Each row has a name. Each question is about the rows just above it. Places in a row count from 1.

Z_145: [150 134 172 151 156 110 135 164 178 169 175 108 121 134 123 132 141 204
 150 157 134 138 130 145  91 155 119 161 155 111 135 111 103 145 123 117
 141 130 178 155  79 124 113 182 175  92 104  97  96 151 171 155]
Z_824: [128  80 197 158 146 149 185 118 193 104 186  85 133 140 123  79 156 168
 184 111 130  81 119 107 103 140 113 177 102 128 203 112 107 178 163 109
 153 183 105 151 129 143 150 106 170 144 113 150 131 179 172 134]
Z_701: [128  80 197 158 146 149 185 118 193 104 186  85 133 140 123  79 156 168
 184 164 130  81 119 107 103 140 113 177 102 128 203 112 107 178 163 109
 153 120 105 151 129 143 150 106 170 144 113 150 131 179 172 134]
Z_54: [156 107 170 149 171  95 146 151 156 154 150 138 123 131 132 112 133 160
 143 183 128 114 126 159 129 186 139 129 137  98 149 159 124 163 111 119
 135 111 183 135  93 147 139 176 169 117 123 142 161 112  84 142]
Z_888: [144  53 176 148 164  95 174 106 148 120 132 130 123 133 127  67 133 112
 154 175 111  73 112 175 150 186 143 115  90 100 197 174 135 174 114 108
 139 133 140 114 126 169 160 130 156 158 139 119 118 174 162 102]
Z_671: [124 158 102 122  92 163 118 115 128 152 126 112 136 147 124 164 145 134
 130 108 133 175 139 116 136  82 128 146 137 178 135  88 143  87 141 145
 149 168  97 138 176 122 105 116 104 145 150 154 154 100 111 128]
Z_551: [120  97  96  72 141 174 108 146 151 110 170 121 114  78  78 148 171 148
 104 139 153 123 114 159 196 170 104 117 129 174 143 101 126 178 116 164
 170 102 126 159 175 113 123 142 115 103 147 131 170 121  84 142]
Z_639: [128  80 197 158 104 149 185 118 193 104 186  85 133 134 123  79 156 168
 184 164 130  81 119 107 103 140 113 177 137  98 149 159 124 163 111 119
 135 111 183 135  93 147 139 176 169 117 123  99 104 162 166 136]
How many times does Z_639 hold [135]? | 2
How many times does Z_551 hold [173]? | 0

Z_856: [127 131 127 131  67]
Z_339: [ 84 130  71  71  84]
Z_551: [176 178 180 176 176]
Z_145: [ 67  67  72 177  67]
Times [178] occurs in Z_551: | 1
Times [72] occurs in Z_145: | 1
Places of [67] in row Z_145: | 1 2 5
Every place of [130] in Z_339: | 2
Places of [131] in row Z_856: | 2 4

Z_230: [166 150 139  98 106 162 104  89 121 109 147 150 119 121  88 156  94 104
 179 121 160 132]
Z_824: [134 170 144  72 195 167 133 150 150 138 153  87  86 114 146 115  84 101
 101 150 121  97]
Z_145: [161 139 120 119 144 161 177 108 175 141 166 169  50  93 113  50 165 101
 119 151 161 155]
Z_89: [166 150 139  98 106 162 128  89 100 116 147  63 119 109 143 100  77 182
 182 104 162 167]
Z_339: [134 170 144  72 195 167 150  86  99 138 153  87  86 120 108 154 130 106
 147 161 169  84]
Count of [162] in Z_145: | 0
Places of [133] in row Z_824: | 7
How many times does Z_230 hold [131]? | 0
Count of [155] in Z_230: | 0
At which places does Z_230 hold [150]? | 2 12
Times [121] occurs in Z_230: | 3

Z_339: [142 110 140 131 129 175 122 121 144 116  89 117 132 101 123 112 137 159
  91 139 137 136 112 137 127 141 118 153 102 118 117 121 136 109 106 133
 102 161 128 132 122 146 137 129 142 141 124]
Z_701: [122 147 129 149 121 129 135  98 145 123 119 133 139 128 130 134 107 141
 129 143 121 135 117 124 126 130 134 123 141 128 138 123 129 121 121 123
 141 129 126 132 112 129 115 111 133 129 139]
Z_824: [141 109 149 116 124 177 135 124 141  87  70 132 125  98 118 123 124 130
  92 131 142 133 115 137 126 164 128 140 109  94 118 115 140 106 107 122
  98 163 137 124 140 145 143 120 158 146 116]
Z_856: [123 102 144 126 148 105 151 138 124 115 115 143 127 112 129 115 115 134
 104 124 125 154 108 126 108 126 105 111 118 121 114  93 126 141 155 130
 118 159 126 152 119 158 115 121 136 109 139]
Z_639: [116 148 128 150 123 135 145  83 151 116 168 133 140 132 131 132 100 147
 131 153 128 135 111 123 130 127 138 124 150 122 163 125 134 115 124 129
 143 129 131 133 110 143 105 102 131 125 140]
Z_54: [129 148 123 159 128 127 130 116 142 126 106 140 126 115 137 139  97 143
 127 135 113 140 114 120 121 143 122 121 134 127 112 119 130 126 114 101
 170 130 120 117 107 113 114 131 130 141 140]
Z_888: [128  93 157 104 143  94 169 148 113  79  63 168 124 109 121 131 121  95
 107 105 132 154 111 142 104 128 111  89 131  91 115  80 124 139 166 118
 114 163 115 145 142 158 116 107 156 110 130]
Z_230: [135 136 129 102 109 107  89 147 131 167  91 122 151 141 133 141 201 151
 147  95 113  99 167 138  96 167 136 127 117 178  91 123  89 134 132 131
  67 138 151 148 145  88 151 167 147 103 151]
Z_551: [119 119 117 162 155 110 122 124 141 187 129  98 141 122 139  85 165 209
 103 151 112 157 107 141 111  50  92 145  92 179 111 114 128 147 138 158
 128 155  88 170  74 155 107 141  96  95 158]
Z_145: [116 144 131 135 117 131 127  88 149 124 124 127 146 141 128 135 126 141
 132 144 129 128 120 127 129 120 142 126 150 130 166 124 126 117 128 138
 114 127 130 140 118 137 113  99 136 117 137]
How many times does Z_230 hold [167]? | 4
Count of [126] in Z_856: | 5

Z_339: [170 174  66 155  89 211 103  73]
Z_888: [173 112  92 143  89 215  96 133]
Z_671: [129 127 128 125 127 128 129 128]
Z_639: [129 127 129 128 127 127 124 127]
Z_824: [125 132 127 132 130 126 127 130]
Z_230: [129 132 129 129 126 132 125 132]
Z_856: [129 132 129 127 128 127 127 126]
Z_89: [132 129 131 123 125 127 132 128]
Every place of [127] in Z_639: | 2 5 6 8
Times [132] occurs in Z_824: | 2
At which places does Z_888 hold [96]? | 7
How many times does Z_888 hold [112]? | 1

Z_145: [ 81  54  93 117  85  93 116 116 116  93]
Z_671: [ 81  54 152  81  85  93 169  81 116 133]
Z_824: [ 81  54 152 167  85  93 169 169  84 133]
Times [81] occurs in Z_671: | 3
How many times does Z_145 hold [85]? | 1
How many times does Z_145 hold [116]? | 3

Z_856: [129 118  69 125 138 144]
Z_701: [ 86 211  67 165 131 166]
Z_551: [160 101 166 209 134  62]
Z_824: [133 112 130 112 112 130]
Z_54: [107 115 151 102  83 116]
Z_230: [156  48 142 140 194 113]
Z_639: [123  92  27 112 149 149]
Z_339: [147  89 200 112 184  33]
Z_888: [112 200 148 170 137  78]
Z_89: [124 115 151 102  83 116]
Places of [133] in row Z_824: | 1
Places of [130] in row Z_824: | 3 6

Z_230: [148 183 109  81  81  81 109 109 109 127 110 109 110  81 148  81 160]
Z_54: [147 143  65 141 113 187  84 169 123 161 141  80  80  57 105 146 143]
Z_89: [154  76 130 113 167 151 193 141  91 171 156 144 167 138  93 121 113]
Z_824: [149 103 164 147 146 119  88 145 132 138  91 103  96 149 142 103  85]
Z_339: [157 162  99 169 121  58 101 159 157 161 111 112  88  90 159 118 141]
Z_145: [ 83 119  92  99  91 182 170 106 116  84 185  90 182 113 114 177 157]
Z_639: [175 139 155 105 169  61 180 108 107 170 112 155 165 165 102 106 140]
Z_888: [100 169 121 150  89  83 117 130 177  80 138  99  88 134 169 161 155]
Z_701: [101 139 163  64 120 149 175  59 100  84 141 124 145 179 106 146 100]
Z_551: [101 139 163  64 120 149 175  84 152  84 141 124  84 179 106 148 152]
Z_856: [192 159 141 123 160 110  80  96  99 186  71 175 121 175  96  87 132]
Times [149] occurs in Z_824: | 2
At which places does Z_230 hold [81]? | 4 5 6 14 16
Every place of [152] in Z_551: | 9 17
Every place of [165] in Z_639: | 13 14
How many times does Z_856 hold [95]? | 0
Times [81] occurs in Z_230: | 5
How many times does Z_54 hold [84]? | 1

Z_339: [ 81 156 116 116 144 171 171 171 145]
Z_856: [109 114 111 158 141 195  80 100  78]
Z_54: [155 111 105  43 196 108 129 152 173]
Z_639: [125  97 125  74  74  74  97 152 217]
Z_145: [183  73  72 192  60 196 130 105  73]
Z_824: [115 121 151 147  69 115 151 115 115]
Z_888: [136 173 129 139  42  91  64  76 137]
Z_89: [131  87 172 145 150  60 199 106 199]
Places of [116] in row Z_339: | 3 4
At which places does Z_824 hold [115]? | 1 6 8 9
Times [75] occurs in Z_639: | 0
Places of [151] in row Z_824: | 3 7
Every place of [145] in Z_89: | 4

Z_339: [113  94  44  55 213 213  41 219 212 122 131  54 178  89  52 178 178 184
 146 121 181 213  87 172  42 178 208 178 169 180]
Z_888: [155 164 145 205 115 130 164  42  78  51 141 123 120 185 102 131  51 112
 164 114  50 145 193 123  50 120 164  82 195  65]
Z_671: [142 119 197 138 144 176  72 152  59  59  66  55 120 107  46 150 145 166
 131 112  59 170 176  51  79 176  59 176 206  56]
Z_230: [205 188  41  87 178  37 153  57 189 187 162 190 174 208  75 164  93  99
 134 152  68  59 206 165  77  81 174  77  98 184]
Z_824: [195  55  98  75 128 186 112  53 197 128 131  38 127  37 166 105  57  53
  99  53 173 109 108 172 165 177 133 128 128  50]
Times [177] occurs in Z_824: | 1
Count of [176] in Z_671: | 4
At which places does Z_339 hold [213]? | 5 6 22
Places of [51] in row Z_888: | 10 17
How many times does Z_888 hold [123]? | 2
Places of [164] in row Z_888: | 2 7 19 27
Places of [128] in row Z_824: | 5 10 28 29

Z_671: [132  87  85 129 167 129 102  95 141 124 171 167 125  83  84 152 184 154
 166  85  80 113 141 122 158 142 144 108 121 127  89 125 122 134 113 134]
Z_230: [150 120 127 129 133 123 127 131 120 135 127 125 139 125 133 124 123 112
 133 150 150 127 123 113 126 135 150 127 111 130 119 126 150 123 107 129]
Z_551: [154  93 116 114 114 139 115 120 140 107 168 177 124 111 103 104 125 124
 127  96 125 113 138  86 149 145 173 135 127 110  98 133 111 136 133 158]
Z_701: [219 120 175 156 118 203 193 113  91 153 116 190  89  73  74 120 142  91
 103 163 174 156 148 141 192 106 194 138 149 155 143 125  74 145 126 145]
Places of [192] in row Z_701: | 25
Places of [150] in row Z_230: | 1 20 21 27 33
Every place of [166] in Z_671: | 19
Places of [123] in row Z_230: | 6 17 23 34
How many times does Z_671 hold [85]? | 2

Z_551: [129 100 153 140 143 148  92 157 130  57  94 136 204 184 140 170 154  95
 149 141 221 180 146 134 101  79 119  94]
Z_856: [228 103 102 154  95 176  95 155 108 169  74 186 116 153  67 146 138  88
 150  79 122 142  61 118 143 154 146 152]
Z_639: [ 52 180  66 119 165 143 164 122 182 115 153 108 148  90 127 143 105 146
 145 148 195 193 193  99 142 101  93 119]
Z_888: [183 145 159  97 156 107 118 199 121  92 113 193 170 145  46 179 166 155
 160 121  96 109 141 145 124 129  79  65]
Z_339: [ 39 168 104 128 163 147 158  87 147 121 130  30 120  69 148 123  86 149
 105 165 168 174 174 126 105 102 139 100]
Z_230: [158 163 119 181 114 150 132 154  82 168 137  71  63 104 174  59  89  96
 101  90 109 124  86 119 144 110 202 180]
Every place of [143] in Z_856: | 25
Places of [166] in row Z_888: | 17
Count of [153] in Z_639: | 1

Z_639: [ 72 143 125 128 118  94 152 104 137 166]
Z_824: [114 127 136 141 122 136 131 141 141 116]
Z_230: [106 143 183 125 137  30 190 112 193 157]
Z_54: [113 134  94 159 131 122 155 136 142 163]
Z_339: [ 99 121 142 165 129 166 129 123 150 116]
Z_888: [165 165 148 148 134  82 165 123 199 138]
Count of [165] in Z_888: | 3
Times [136] occurs in Z_824: | 2

Z_701: [ 60 121 194 118  39 169 156]
Z_230: [138 138 138 111 138 138 120]
Z_339: [ 59 193 193  59 193  67  59]
Z_639: [ 59 125  77 193 193 137 193]
How many times does Z_339 hold [59]? | 3
How many times does Z_230 hold [138]? | 5
Places of [193] in row Z_639: | 4 5 7

Z_89: [149 105 149 161 204 146  79 105 149 148]
Z_339: [184 131 114 161 204 146  79 130 149 119]
Z_701: [135  98 158 135 174 191 135  91 135 135]
Every place of [135] in Z_701: | 1 4 7 9 10
Every place of [149] in Z_89: | 1 3 9
Times [135] occurs in Z_701: | 5

